In the data rows, the value 128 means zero.
Here are some points, each followed by its number:
(111, 106, 86, 174, 103, 255, 136, 117) 0
(116, 206, 148, 131, 84, 144, 174, 165) 1
(133, 69, 103, 182, 122, 69, 133, 131) 2
(138, 31, 124, 170, 165, 193, 75, 114) 3
(114, 191, 149, 0, 112, 16, 170, 93) 4
(180, 73, 130, 92, 149, 211, 106, 127) 5
(128, 2, 115, 143, 138, 135, 133, 100) 6
(173, 30, 123, 185, 142, 63, 131, 119) 7
(161, 0, 107, 238, 188, 155, 117, 110) 8
(122, 192, 200, 65, 123, 49, 191, 167) 9
(143, 90, 141, 196, 153, 70, 115, 134) 10
(98, 142, 119, 87, 109, 4, 109, 174) 11
(88, 249, 124, 0, 72, 216, 132, 144) 12
(131, 129, 113, 255, 159, 242, 130, 123) 13
(112, 189, 142, 206, 128, 139, 126, 139) 14
(208, 42, 128, 134, 170, 185, 107, 123) 15
(170, 87, 135, 198, 171, 91, 111, 97) 16
(169, 22, 87, 110, 196, 140, 126, 119) 17
(140, 209, 134, 11, 125, 65, 131, 185) 18
(102, 120, 142, 132, 112, 159, 109, 114) 19
(114, 106, 132, 111, 137, 164, 113, 137) 20
(139, 31, 122, 184, 138, 214, 145, 133) 21
(119, 220, 143, 10, 52, 140, 147, 158) 22
(155, 24, 151, 197, 144, 59, 98, 92) 23
(102, 172, 133, 68, 100, 139, 144, 135) 24
(72, 235, 154, 0, 91, 22, 179, 161) 25
(115, 199, 155, 49, 86, 131, 164, 119) 26
(140, 110, 138, 138, 135, 89, 143, 108) 27
(126, 94, 103, 229, 147, 239, 125, 109) 28
(118, 19, 121, 140, 154, 56, 92, 104) 29
(133, 60, 130, 254, 151, 119, 96, 107) 30
(121, 170, 133, 58, 110, 144, 110, 103) 31
(123, 218, 109, 0, 89, 83, 142, 115) 32
(167, 131, 126, 166, 141, 180, 118, 166) 33
(141, 0, 124, 182, 173, 195, 149, 144) 34
(177, 11, 108, 240, 168, 163, 105, 104) 35
(119, 97, 114, 83, 133, 125, 130, 148) 36
(96, 140, 115, 140, 116, 0, 121, 159) 37
(161, 20, 125, 242, 175, 168, 99, 150) 38
(102, 143, 151, 63, 141, 197, 164, 149) 39
(137, 39, 96, 193, 171, 79, 107, 100) 40
(107, 255, 151, 0, 108, 120, 175, 131) 41
(131, 90, 142, 149, 187, 188, 142, 118) 42
(72, 255, 103, 106, 85, 149, 118, 138) 43
(75, 183, 114, 95, 98, 78, 115, 131) 44
(112, 141, 149, 58, 117, 175, 107, 140) 45
(134, 61, 119, 180, 166, 136, 102, 113) 46
(132, 123, 125, 128, 126, 154, 148, 113) 47
(121, 51, 104, 221, 96, 55, 153, 137) 48
(135, 13, 101, 139, 162, 184, 97, 138) 49
(139, 120, 102, 160, 155, 145, 127, 88) 50
(120, 152, 106, 128, 130, 63, 149, 150) 51
(180, 18, 114, 179, 156, 4, 77, 113) 52
(121, 155, 151, 191, 144, 222, 97, 121) 53
(72, 196, 143, 33, 101, 119, 133, 184) 54
(108, 175, 132, 78, 97, 160, 140, 134) 55
(128, 0, 107, 181, 149, 89, 133, 108) 56
(116, 209, 147, 39, 82, 115, 111, 111) 57
(173, 21, 114, 147, 161, 160, 119, 112) 58
(130, 205, 96, 240, 91, 33, 169, 113) 59
(111, 157, 158, 0, 54, 47, 148, 124) 60
(150, 70, 103, 243, 174, 174, 92, 113) 61
(72, 255, 148, 0, 127, 134, 146, 125) 62
(138, 206, 102, 77, 106, 103, 94, 134) 63
(98, 234, 144, 0, 108, 188, 193, 161) 64
(151, 53, 123, 174, 124, 98, 118, 145) 65
(141, 134, 113, 125, 141, 132, 101, 135) 66
(125, 83, 102, 210, 125, 222, 136, 133) 67
(132, 0, 93, 179, 154, 120, 100, 137) 68
(144, 136, 143, 153, 86, 153, 124, 112) 69
(141, 86, 123, 123, 140, 255, 128, 126) 70
(110, 206, 164, 28, 101, 139, 166, 129) 71
(135, 0, 114, 217, 153, 255, 139, 90) 72
(119, 183, 133, 69, 109, 57, 118, 140) 73
(114, 227, 178, 16, 84, 64, 141, 133) 74
(147, 71, 87, 168, 144, 192, 141, 128) 75
(138, 71, 114, 208, 184, 184, 133, 143) 76
(98, 66, 117, 214, 108, 157, 126, 106) 77
(90, 202, 66, 156, 143, 101, 100, 139) 78
(130, 62, 125, 168, 143, 151, 156, 118) 79
(95, 233, 134, 36, 100, 86, 138, 137) 80
(99, 255, 169, 4, 78, 57, 111, 152) 81
(107, 71, 117, 184, 139, 255, 109, 124) 82
(88, 54, 130, 123, 126, 56, 146, 143) 83
(144, 193, 150, 85, 105, 56, 154, 142) 84
(158, 81, 124, 140, 155, 222, 93, 140) 85
(138, 126, 116, 227, 145, 199, 143, 108) 86
(101, 204, 117, 107, 74, 66, 116, 121) 87
(141, 221, 140, 25, 100, 17, 159, 118) 88
(151, 49, 122, 161, 173, 19, 124, 91) 89
(106, 221, 171, 94, 86, 185, 137, 89) 90
(161, 30, 111, 255, 150, 136, 122, 113) 91
(135, 231, 121, 0, 83, 126, 176, 114) 92
(133, 77, 92, 161, 99, 41, 78, 149) 93
(125, 46, 125, 105, 164, 10, 98, 125) 94
(117, 220, 191, 0, 95, 0, 158, 145) 95
(161, 20, 87, 138, 136, 235, 129, 127) 96
(196, 32, 128, 201, 136, 203, 79, 119) 97
(155, 171, 97, 168, 121, 90, 121, 117) 98
(143, 104, 105, 209, 136, 82, 136, 110) 99
(90, 223, 152, 32, 64, 140, 149, 149) 100
(115, 18, 109, 188, 144, 215, 116, 86) 101
(156, 158, 116, 146, 162, 95, 109, 138) 102
(104, 15, 96, 207, 153, 48, 113, 144) 103
(140, 89, 140, 132, 81, 58, 158, 124) 104
(132, 250, 120, 107, 100, 161, 134, 100) 105
(109, 242, 110, 168, 69, 207, 163, 149) 106
(132, 81, 130, 219, 94, 200, 115, 160) 107
(91, 233, 134, 58, 97, 146, 149, 169) 108
(152, 65, 108, 171, 175, 154, 113, 134) 109
(116, 176, 109, 131, 96, 255, 143, 114) 110
(121, 104, 130, 122, 127, 101, 108, 113) 111
(81, 255, 156, 54, 83, 47, 158, 152) 112
(131, 0, 116, 153, 188, 0, 121, 145) 113
(107, 255, 145, 42, 116, 162, 171, 177) 114
(163, 59, 125, 154, 146, 148, 148, 113) 115
(108, 220, 145, 83, 117, 162, 156, 123) 116
(131, 215, 166, 8, 68, 180, 139, 152) 117
(67, 232, 142, 56, 95, 65, 146, 105) 118
(137, 96, 102, 199, 166, 39, 93, 141) 119
(128, 245, 142, 19, 107, 0, 136, 137) 120
(141, 131, 118, 253, 173, 226, 143, 112) 121
(141, 202, 126, 113, 82, 252, 150, 138) 122
(121, 162, 147, 145, 131, 176, 151, 121) 123
(134, 68, 92, 185, 160, 167, 151, 99) 124
(82, 90, 129, 169, 164, 255, 106, 100) 125
(135, 60, 84, 147, 150, 99, 106, 98) 126
(139, 92, 110, 255, 156, 56, 131, 137) 127
(100, 160, 136, 126, 84, 131, 132, 144) 128
(104, 255, 142, 0, 86, 197, 130, 128) 129
(78, 255, 167, 20, 93, 107, 164, 157) 130
(183, 3, 110, 122, 140, 192, 73, 129) 131
(134, 109, 123, 164, 161, 158, 104, 161) 132
(153, 49, 88, 141, 143, 111, 102, 133) 133
(141, 88, 113, 175, 187, 24, 130, 130) 134
(128, 85, 124, 239, 127, 223, 137, 122) 135
(130, 129, 133, 122, 127, 178, 102, 82) 136
(150, 43, 94, 167, 183, 172, 114, 116) 137
(92, 255, 166, 61, 108, 103, 163, 123) 138
(106, 205, 160, 0, 79, 109, 170, 143) 139
(108, 67, 147, 209, 98, 119, 154, 126) 140
(114, 80, 97, 181, 167, 217, 137, 104) 141
(133, 83, 115, 174, 168, 106, 118, 125) 142
(132, 208, 140, 59, 140, 108, 145, 180) 143
(159, 82, 102, 225, 151, 144, 95, 131) 144
(147, 30, 119, 218, 162, 6, 123, 118) 145
(65, 255, 188, 41, 94, 194, 162, 150) 146
(120, 85, 110, 135, 183, 89, 101, 125) 147
(134, 4, 105, 217, 142, 53, 130, 121) 148
(155, 208, 130, 159, 108, 181, 160, 108) 149
(99, 158, 148, 133, 87, 214, 150, 134) 150
(95, 223, 142, 85, 70, 0, 139, 182) 151
(117, 97, 134, 234, 137, 90, 152, 108) 152
(162, 45, 115, 141, 147, 165, 73, 116) 153
(145, 89, 131, 162, 148, 113, 148, 117) 154
(149, 110, 118, 75, 175, 142, 99, 96) 155
(148, 48, 107, 254, 151, 224, 128, 126) 156
(114, 245, 154, 53, 64, 192, 152, 138) 157
(122, 28, 128, 214, 129, 158, 146, 93) 158
(166, 59, 128, 83, 178, 145, 108, 128) 159
(94, 170, 178, 188, 107, 190, 129, 143) 160
Which point above is nearest to each new point? Its number follows each.
(152, 0, 103, 112, 188, 106, 132, 106) 17
(136, 63, 121, 112, 180, 163, 92, 145) 159
(88, 144, 107, 156, 105, 174, 130, 97) 19
(151, 97, 132, 211, 171, 103, 123, 110) 16
(168, 0, 114, 235, 206, 163, 122, 137) 8
(71, 102, 116, 94, 121, 50, 153, 121) 83
(80, 126, 127, 44, 114, 45, 133, 118) 73
(59, 190, 105, 155, 87, 125, 154, 148) 128
(137, 104, 128, 128, 185, 148, 127, 119) 42
(190, 83, 120, 152, 205, 96, 132, 90) 16
(90, 211, 170, 82, 81, 3, 160, 142) 151
(79, 120, 144, 76, 124, 85, 129, 156) 36
(146, 149, 109, 255, 159, 56, 93, 116) 127
(114, 177, 141, 135, 94, 216, 163, 159) 150
(136, 14, 137, 88, 176, 125, 122, 137) 159
(122, 52, 103, 254, 161, 93, 116, 100) 30
(72, 170, 117, 106, 101, 179, 155, 112) 55
(153, 129, 113, 173, 174, 153, 94, 110) 50
(103, 215, 144, 67, 118, 166, 140, 128) 116
(124, 145, 113, 193, 132, 153, 136, 145) 14
(137, 203, 154, 82, 111, 73, 136, 166) 84
(126, 187, 113, 237, 144, 168, 133, 131) 14
(138, 87, 135, 212, 138, 148, 125, 140) 144
(146, 73, 103, 195, 173, 138, 149, 99) 124
(140, 81, 118, 63, 190, 17, 102, 90) 94
(164, 180, 113, 79, 86, 216, 161, 138) 122
(140, 63, 139, 191, 160, 128, 86, 99) 46
(135, 113, 122, 67, 100, 172, 116, 151) 45
(88, 178, 154, 195, 99, 37, 108, 191) 37
(125, 251, 155, 0, 118, 0, 143, 155) 120
(130, 71, 96, 108, 117, 137, 127, 138) 36
(138, 113, 115, 194, 141, 65, 119, 149) 10
(109, 180, 123, 141, 132, 56, 139, 126) 51
(67, 255, 161, 60, 82, 185, 175, 154) 146
(154, 36, 100, 106, 159, 131, 129, 117) 17
(79, 165, 120, 210, 94, 198, 154, 143) 160
(110, 78, 149, 246, 157, 124, 114, 154) 30
(156, 72, 117, 123, 194, 135, 117, 100) 159
(110, 117, 125, 175, 136, 165, 127, 143) 132
(163, 59, 113, 146, 142, 114, 116, 83) 126
(145, 2, 110, 84, 140, 0, 145, 127) 94
(151, 23, 89, 182, 166, 162, 115, 109) 137
(141, 117, 112, 222, 141, 19, 98, 106) 119
(92, 37, 127, 246, 156, 117, 103, 113) 30
(98, 169, 137, 0, 112, 106, 133, 182) 54
(142, 61, 80, 99, 181, 142, 131, 101) 17
(134, 193, 152, 201, 65, 140, 137, 120) 14
(130, 90, 103, 144, 136, 131, 132, 120) 154
(130, 214, 120, 0, 114, 64, 143, 123) 32
(160, 59, 77, 181, 179, 66, 107, 113) 40
(99, 111, 180, 0, 79, 90, 169, 116) 60
(112, 140, 86, 181, 163, 178, 117, 87) 50
(103, 59, 112, 240, 114, 158, 122, 85) 77
(95, 173, 140, 138, 67, 180, 145, 151) 150
(121, 195, 143, 62, 105, 86, 165, 148) 84
(147, 145, 97, 144, 118, 72, 150, 159) 51
(111, 167, 129, 78, 95, 119, 131, 130) 24
(63, 255, 177, 88, 99, 37, 154, 133) 112
(150, 64, 92, 235, 161, 210, 122, 104) 156
(91, 212, 156, 120, 75, 185, 159, 113) 90
(87, 161, 111, 112, 116, 176, 129, 127) 55
(68, 120, 116, 78, 107, 57, 116, 114) 44
(103, 99, 110, 105, 119, 255, 124, 129) 70
(125, 98, 104, 32, 128, 139, 127, 127) 36
(118, 164, 130, 194, 91, 129, 136, 169) 14
(127, 36, 117, 45, 188, 239, 86, 151) 5
(143, 19, 112, 239, 179, 0, 139, 148) 145
(150, 78, 137, 203, 178, 81, 84, 100) 16
(136, 81, 107, 196, 150, 111, 107, 141) 142
(184, 62, 135, 76, 189, 94, 115, 129) 159
(112, 178, 117, 146, 174, 254, 87, 117) 53
(122, 162, 148, 0, 91, 59, 126, 125) 60
(106, 184, 115, 105, 112, 153, 133, 108) 55
(94, 111, 137, 119, 99, 162, 118, 103) 19
(154, 0, 116, 120, 200, 120, 99, 122) 17
(106, 165, 170, 113, 48, 195, 155, 138) 150
(127, 91, 101, 164, 118, 71, 134, 131) 2
(127, 144, 141, 209, 141, 231, 104, 129) 53
(155, 55, 114, 117, 119, 125, 160, 124) 115
(154, 90, 104, 155, 124, 201, 100, 137) 85
(123, 150, 175, 79, 117, 164, 120, 123) 45
(156, 58, 141, 95, 173, 96, 123, 153) 159
(164, 101, 103, 134, 205, 38, 112, 107) 134
(152, 14, 98, 255, 138, 46, 113, 121) 148
(119, 71, 92, 173, 111, 255, 148, 128) 0
(109, 112, 136, 77, 109, 134, 162, 140) 36
(132, 27, 123, 53, 170, 86, 130, 107) 159
(186, 60, 108, 178, 180, 142, 84, 138) 109
(139, 138, 146, 127, 149, 0, 84, 127) 37
(124, 212, 143, 102, 72, 223, 131, 149) 122
(139, 251, 125, 65, 81, 189, 128, 135) 157
(155, 54, 175, 255, 167, 86, 117, 135) 30
(121, 19, 107, 255, 101, 160, 156, 79) 158
(130, 28, 117, 198, 164, 142, 119, 119) 46
(119, 70, 76, 223, 107, 239, 116, 129) 67
(155, 31, 117, 115, 124, 115, 101, 109) 133
(101, 140, 130, 61, 111, 98, 151, 147) 24
(122, 30, 121, 137, 149, 82, 113, 95) 29
(68, 207, 134, 121, 94, 0, 150, 159) 151
(115, 39, 115, 136, 156, 69, 82, 98) 29
(132, 35, 129, 218, 180, 101, 124, 92) 40
(100, 255, 140, 27, 102, 83, 137, 132) 80
(95, 99, 162, 245, 116, 255, 111, 136) 135
(103, 77, 126, 241, 100, 112, 146, 175) 140
(125, 142, 127, 161, 122, 207, 94, 118) 53
(117, 97, 122, 169, 151, 140, 91, 105) 46
(158, 58, 101, 94, 161, 0, 113, 91) 94
(105, 199, 175, 86, 91, 61, 150, 121) 84
(175, 44, 115, 75, 142, 133, 108, 136) 159
(113, 209, 176, 119, 94, 63, 150, 132) 84
(109, 134, 131, 86, 165, 255, 125, 128) 70
(117, 98, 134, 255, 140, 94, 116, 119) 152
(203, 95, 118, 228, 154, 170, 108, 114) 144
(157, 30, 141, 18, 177, 109, 128, 154) 159
(146, 127, 123, 182, 153, 161, 114, 114) 50
(141, 81, 114, 164, 139, 119, 146, 135) 154
(119, 220, 144, 104, 122, 129, 142, 108) 116
(126, 111, 93, 125, 119, 93, 113, 141) 111
(190, 133, 144, 150, 115, 183, 128, 150) 33
(145, 5, 123, 234, 176, 0, 86, 169) 145
(165, 119, 123, 169, 170, 142, 116, 101) 50
(107, 250, 161, 0, 120, 93, 160, 104) 41
(145, 52, 101, 58, 131, 223, 123, 138) 5
(127, 255, 130, 209, 99, 0, 154, 153) 59
(150, 213, 113, 135, 112, 46, 177, 97) 84
(118, 96, 138, 204, 121, 179, 107, 145) 107
(129, 104, 109, 201, 145, 82, 139, 125) 99
(157, 85, 101, 134, 156, 219, 114, 135) 85
(134, 41, 91, 180, 189, 142, 105, 158) 109
(75, 28, 118, 182, 125, 226, 107, 105) 101
(99, 143, 105, 165, 87, 129, 166, 170) 128
(141, 75, 85, 149, 144, 137, 123, 101) 126
(112, 237, 127, 123, 85, 74, 162, 117) 87
(121, 139, 127, 187, 146, 246, 123, 121) 53
(145, 85, 134, 255, 103, 214, 121, 111) 135
(129, 135, 137, 178, 172, 210, 108, 141) 53
(166, 79, 109, 54, 172, 46, 109, 112) 94
(142, 175, 143, 203, 117, 178, 134, 135) 14
(136, 98, 122, 221, 127, 0, 102, 121) 119
(145, 106, 131, 136, 120, 202, 122, 100) 136
(134, 179, 134, 69, 96, 179, 145, 131) 55
(131, 87, 181, 169, 158, 123, 138, 138) 154
(164, 40, 106, 203, 173, 100, 137, 96) 40
(161, 91, 144, 167, 144, 166, 122, 96) 115
(119, 77, 141, 206, 118, 149, 110, 119) 77
(125, 6, 119, 191, 151, 122, 97, 145) 68
(103, 185, 156, 15, 102, 87, 155, 134) 139
(106, 186, 132, 70, 117, 91, 141, 178) 143
(167, 104, 117, 126, 127, 135, 115, 122) 66
(160, 82, 119, 225, 154, 126, 105, 102) 144
(194, 58, 158, 175, 177, 66, 103, 102) 16
(136, 101, 90, 90, 138, 28, 157, 117) 51
(121, 195, 165, 9, 98, 102, 161, 151) 139
(113, 45, 96, 178, 134, 226, 156, 127) 21
(138, 121, 116, 173, 155, 158, 115, 113) 50
(54, 162, 170, 117, 75, 65, 115, 159) 44
(117, 184, 111, 70, 107, 64, 131, 141) 73
(170, 76, 132, 160, 200, 191, 142, 83) 42
(130, 81, 123, 130, 110, 255, 126, 108) 70
(124, 68, 100, 211, 108, 119, 115, 87) 77
(100, 161, 162, 76, 93, 67, 110, 130) 73
(161, 96, 114, 187, 123, 186, 115, 147) 33
(81, 255, 137, 119, 95, 78, 126, 138) 87
(129, 212, 158, 184, 120, 127, 110, 149) 14
(124, 209, 172, 53, 137, 97, 143, 151) 143
(147, 111, 112, 249, 151, 144, 133, 148) 144
(120, 157, 114, 204, 107, 208, 160, 147) 86
(144, 184, 120, 42, 149, 0, 157, 137) 88
(123, 138, 134, 67, 120, 169, 131, 148) 45
(123, 224, 101, 27, 63, 253, 127, 126) 12
(108, 100, 131, 69, 117, 71, 139, 152) 36
(181, 37, 140, 235, 170, 16, 96, 114) 145
(129, 88, 138, 227, 109, 221, 123, 123) 135
(106, 185, 171, 149, 68, 150, 118, 149) 128
(151, 201, 146, 34, 92, 166, 126, 154) 117
(119, 56, 127, 178, 159, 255, 99, 161) 82
(148, 65, 112, 200, 165, 104, 132, 116) 142
(170, 92, 97, 135, 178, 30, 113, 148) 134
(130, 130, 141, 170, 128, 215, 98, 121) 53
(76, 241, 144, 75, 120, 34, 125, 101) 118
(146, 81, 112, 208, 152, 222, 128, 152) 67
(112, 193, 150, 138, 68, 221, 139, 154) 150
(105, 200, 149, 0, 102, 171, 119, 156) 117
(135, 55, 131, 166, 164, 85, 123, 118) 142
(121, 50, 106, 196, 129, 255, 115, 113) 82
(140, 103, 116, 145, 124, 187, 79, 113) 136
(131, 98, 87, 129, 146, 243, 106, 126) 70
(155, 34, 167, 84, 149, 133, 132, 148) 159
(93, 213, 134, 34, 63, 130, 130, 146) 100
(159, 73, 105, 231, 185, 167, 126, 68) 61
(135, 114, 126, 252, 178, 183, 99, 126) 61
(111, 252, 140, 0, 108, 0, 144, 152) 120
(183, 56, 132, 200, 201, 90, 76, 138) 16
(168, 94, 107, 112, 136, 253, 128, 86) 70
(108, 155, 138, 84, 102, 100, 155, 150) 24
(131, 111, 114, 186, 120, 135, 143, 132) 154
(100, 218, 143, 111, 93, 149, 139, 134) 116
(170, 11, 137, 80, 186, 31, 123, 100) 94
(118, 128, 112, 207, 74, 255, 137, 126) 0
(149, 89, 168, 82, 163, 143, 122, 132) 159
(157, 94, 98, 235, 122, 70, 118, 160) 127
(97, 71, 112, 128, 146, 223, 125, 130) 70
(95, 61, 101, 191, 123, 136, 135, 119) 77
(142, 73, 124, 103, 163, 255, 112, 144) 70
(173, 53, 114, 180, 145, 93, 122, 171) 65
(140, 86, 110, 111, 111, 117, 112, 119) 111
(119, 65, 126, 254, 156, 101, 123, 131) 30
(163, 112, 102, 153, 173, 145, 116, 75) 50
(142, 140, 133, 198, 127, 94, 135, 104) 99
(84, 112, 151, 2, 86, 56, 169, 141) 60
(148, 39, 144, 95, 173, 0, 135, 95) 94
(126, 90, 136, 112, 160, 224, 121, 111) 70
(41, 184, 170, 147, 75, 226, 151, 116) 150
(159, 103, 141, 150, 139, 236, 103, 125) 85
(123, 141, 112, 116, 128, 122, 124, 145) 66
(154, 53, 116, 175, 178, 104, 134, 124) 142
(172, 87, 113, 238, 145, 102, 141, 106) 99
(91, 146, 132, 49, 91, 60, 141, 140) 73
(116, 1, 78, 157, 151, 116, 88, 128) 68
(162, 168, 147, 97, 169, 92, 125, 131) 102
(146, 185, 146, 0, 127, 207, 150, 127) 117
(131, 70, 100, 183, 179, 93, 112, 116) 142
(171, 26, 130, 138, 148, 62, 141, 136) 7
(154, 152, 111, 207, 175, 42, 102, 138) 119
(111, 169, 146, 136, 111, 166, 167, 115) 123
(148, 96, 116, 221, 144, 182, 143, 130) 86
(148, 0, 142, 133, 180, 147, 93, 99) 58
(174, 81, 136, 220, 192, 92, 85, 95) 16
(156, 74, 98, 255, 183, 82, 69, 100) 30
(111, 92, 134, 235, 134, 152, 120, 111) 77
(117, 103, 86, 190, 172, 239, 136, 126) 141
(144, 55, 161, 134, 97, 64, 123, 99) 104
(118, 85, 132, 247, 138, 157, 85, 103) 30
(127, 134, 136, 252, 143, 123, 75, 95) 30
(110, 255, 124, 61, 67, 198, 123, 147) 157
(107, 162, 134, 113, 116, 82, 119, 120) 44
(139, 61, 104, 140, 153, 251, 118, 127) 70
(107, 152, 154, 89, 124, 119, 152, 116) 24
(158, 83, 129, 45, 162, 171, 121, 135) 159
(115, 147, 149, 102, 86, 121, 131, 138) 128
(109, 202, 111, 171, 72, 187, 142, 125) 106
(114, 190, 162, 0, 132, 132, 139, 136) 71
(115, 102, 106, 115, 109, 137, 149, 118) 47
(80, 199, 163, 51, 79, 61, 157, 93) 118
(98, 209, 168, 111, 141, 142, 137, 141) 116
(127, 95, 112, 85, 134, 38, 92, 136) 94
(80, 255, 148, 119, 81, 170, 145, 139) 43
(157, 86, 122, 219, 117, 112, 100, 139) 144
(111, 70, 103, 103, 112, 186, 142, 142) 20
(111, 166, 130, 195, 120, 185, 97, 96) 53
(148, 96, 119, 151, 116, 255, 154, 132) 70
(136, 98, 135, 204, 103, 122, 148, 123) 140
(122, 53, 125, 180, 165, 160, 106, 103) 46
(140, 70, 93, 208, 152, 71, 109, 58) 40
(177, 172, 126, 181, 117, 123, 94, 123) 98
(102, 234, 111, 103, 54, 34, 112, 147) 87
(122, 86, 158, 141, 138, 75, 163, 128) 27
(163, 130, 150, 181, 138, 165, 123, 137) 33
(162, 95, 95, 87, 182, 22, 125, 138) 94
(132, 19, 108, 102, 141, 159, 128, 104) 6
(117, 122, 156, 69, 117, 147, 112, 118) 45
(181, 85, 137, 60, 147, 196, 104, 159) 5
(119, 209, 151, 142, 90, 0, 160, 159) 151
(153, 44, 94, 136, 168, 81, 143, 149) 133
(87, 255, 155, 210, 135, 91, 162, 141) 14
(169, 22, 102, 226, 130, 191, 107, 86) 35
(107, 117, 144, 173, 121, 155, 127, 120) 19
(95, 137, 134, 106, 63, 207, 138, 102) 150
(140, 62, 122, 255, 183, 184, 117, 126) 61
(127, 171, 148, 68, 80, 116, 130, 170) 24
(135, 255, 175, 42, 91, 12, 118, 154) 120
(126, 98, 124, 255, 147, 61, 96, 100) 127
(88, 134, 117, 121, 87, 58, 138, 158) 51
(144, 56, 104, 255, 154, 182, 96, 97) 61
(115, 160, 116, 144, 25, 119, 156, 167) 128
(115, 69, 104, 48, 130, 17, 132, 194) 11
(141, 91, 129, 143, 138, 167, 133, 164) 132
(110, 89, 148, 136, 86, 161, 174, 115) 47
(161, 181, 127, 194, 140, 255, 116, 146) 53
(80, 204, 135, 0, 111, 131, 141, 159) 54
(135, 46, 82, 208, 123, 223, 120, 119) 67
(121, 162, 127, 119, 98, 136, 153, 178) 128
(92, 254, 113, 119, 56, 214, 138, 168) 106
(190, 74, 110, 214, 181, 186, 108, 118) 61
(113, 194, 149, 0, 88, 101, 167, 151) 139
(125, 116, 104, 78, 142, 141, 126, 120) 36
(96, 176, 130, 23, 55, 115, 121, 128) 57
(60, 177, 126, 142, 56, 165, 131, 116) 128
(139, 42, 113, 241, 166, 246, 119, 103) 156
(129, 104, 111, 183, 132, 223, 137, 121) 67
(154, 41, 103, 58, 172, 136, 107, 113) 159
(110, 218, 183, 0, 116, 158, 157, 136) 71
(161, 117, 116, 38, 196, 29, 99, 136) 94
(99, 96, 104, 202, 169, 97, 129, 121) 142
(193, 76, 136, 68, 126, 255, 127, 145) 5
(160, 11, 136, 118, 191, 183, 99, 86) 58
(97, 228, 169, 68, 110, 0, 135, 166) 151
(119, 118, 126, 185, 95, 124, 126, 131) 69
(89, 160, 147, 133, 74, 255, 180, 160) 150
(109, 165, 138, 132, 95, 97, 111, 117) 128
(150, 97, 126, 136, 134, 176, 139, 108) 47
(151, 17, 138, 240, 149, 50, 118, 76) 23
(139, 203, 156, 184, 52, 116, 139, 152) 1
(141, 64, 99, 40, 157, 32, 105, 106) 94
(140, 106, 139, 255, 174, 176, 108, 116) 61
(133, 97, 103, 142, 136, 245, 112, 117) 70
(169, 40, 110, 175, 194, 40, 95, 80) 89
(118, 169, 136, 40, 109, 138, 105, 123) 31
(111, 239, 119, 30, 111, 67, 127, 155) 80
(106, 0, 111, 213, 176, 185, 122, 134) 34
(150, 83, 140, 202, 139, 131, 132, 104) 154
(133, 255, 141, 143, 103, 0, 134, 152) 151
(84, 197, 127, 122, 38, 133, 154, 115) 128
(141, 216, 160, 53, 103, 118, 105, 119) 57
(134, 140, 137, 174, 133, 128, 71, 120) 66
(100, 0, 108, 255, 155, 254, 128, 95) 72
(128, 71, 112, 242, 148, 130, 163, 125) 152
(116, 241, 130, 154, 59, 58, 131, 136) 87
(123, 38, 137, 199, 134, 74, 102, 107) 23
(151, 200, 129, 90, 104, 61, 139, 178) 84
(115, 151, 123, 181, 188, 219, 122, 89) 53
(102, 208, 190, 45, 75, 0, 142, 135) 95
(123, 61, 109, 202, 128, 231, 131, 122) 67
(155, 69, 124, 200, 197, 73, 137, 94) 16
(135, 221, 157, 159, 109, 127, 156, 156) 1
(133, 37, 109, 207, 159, 67, 88, 125) 40
(157, 66, 120, 104, 178, 142, 83, 127) 159
(150, 59, 145, 71, 197, 76, 139, 129) 159
(164, 41, 128, 90, 152, 6, 105, 95) 94
(197, 179, 124, 130, 184, 115, 138, 124) 102
(127, 34, 130, 143, 167, 123, 134, 72) 6
(98, 80, 90, 176, 134, 243, 111, 129) 82
(90, 126, 136, 134, 86, 170, 112, 109) 19
(164, 69, 103, 255, 143, 54, 124, 141) 127
(135, 67, 69, 232, 135, 108, 110, 126) 144
(92, 255, 123, 8, 74, 214, 142, 153) 12
(122, 71, 113, 233, 141, 165, 141, 123) 77
(167, 92, 116, 132, 139, 247, 119, 131) 70
(117, 89, 129, 178, 118, 208, 144, 127) 67
(140, 144, 186, 123, 104, 209, 141, 167) 150
(160, 108, 112, 241, 147, 141, 100, 95) 144
(155, 39, 114, 255, 172, 230, 128, 115) 156
(176, 107, 94, 179, 161, 192, 123, 128) 75
(146, 121, 98, 73, 163, 173, 96, 110) 155
(127, 228, 130, 67, 122, 128, 160, 136) 116
(143, 114, 86, 220, 139, 96, 160, 109) 99
(190, 12, 180, 137, 197, 226, 104, 141) 15
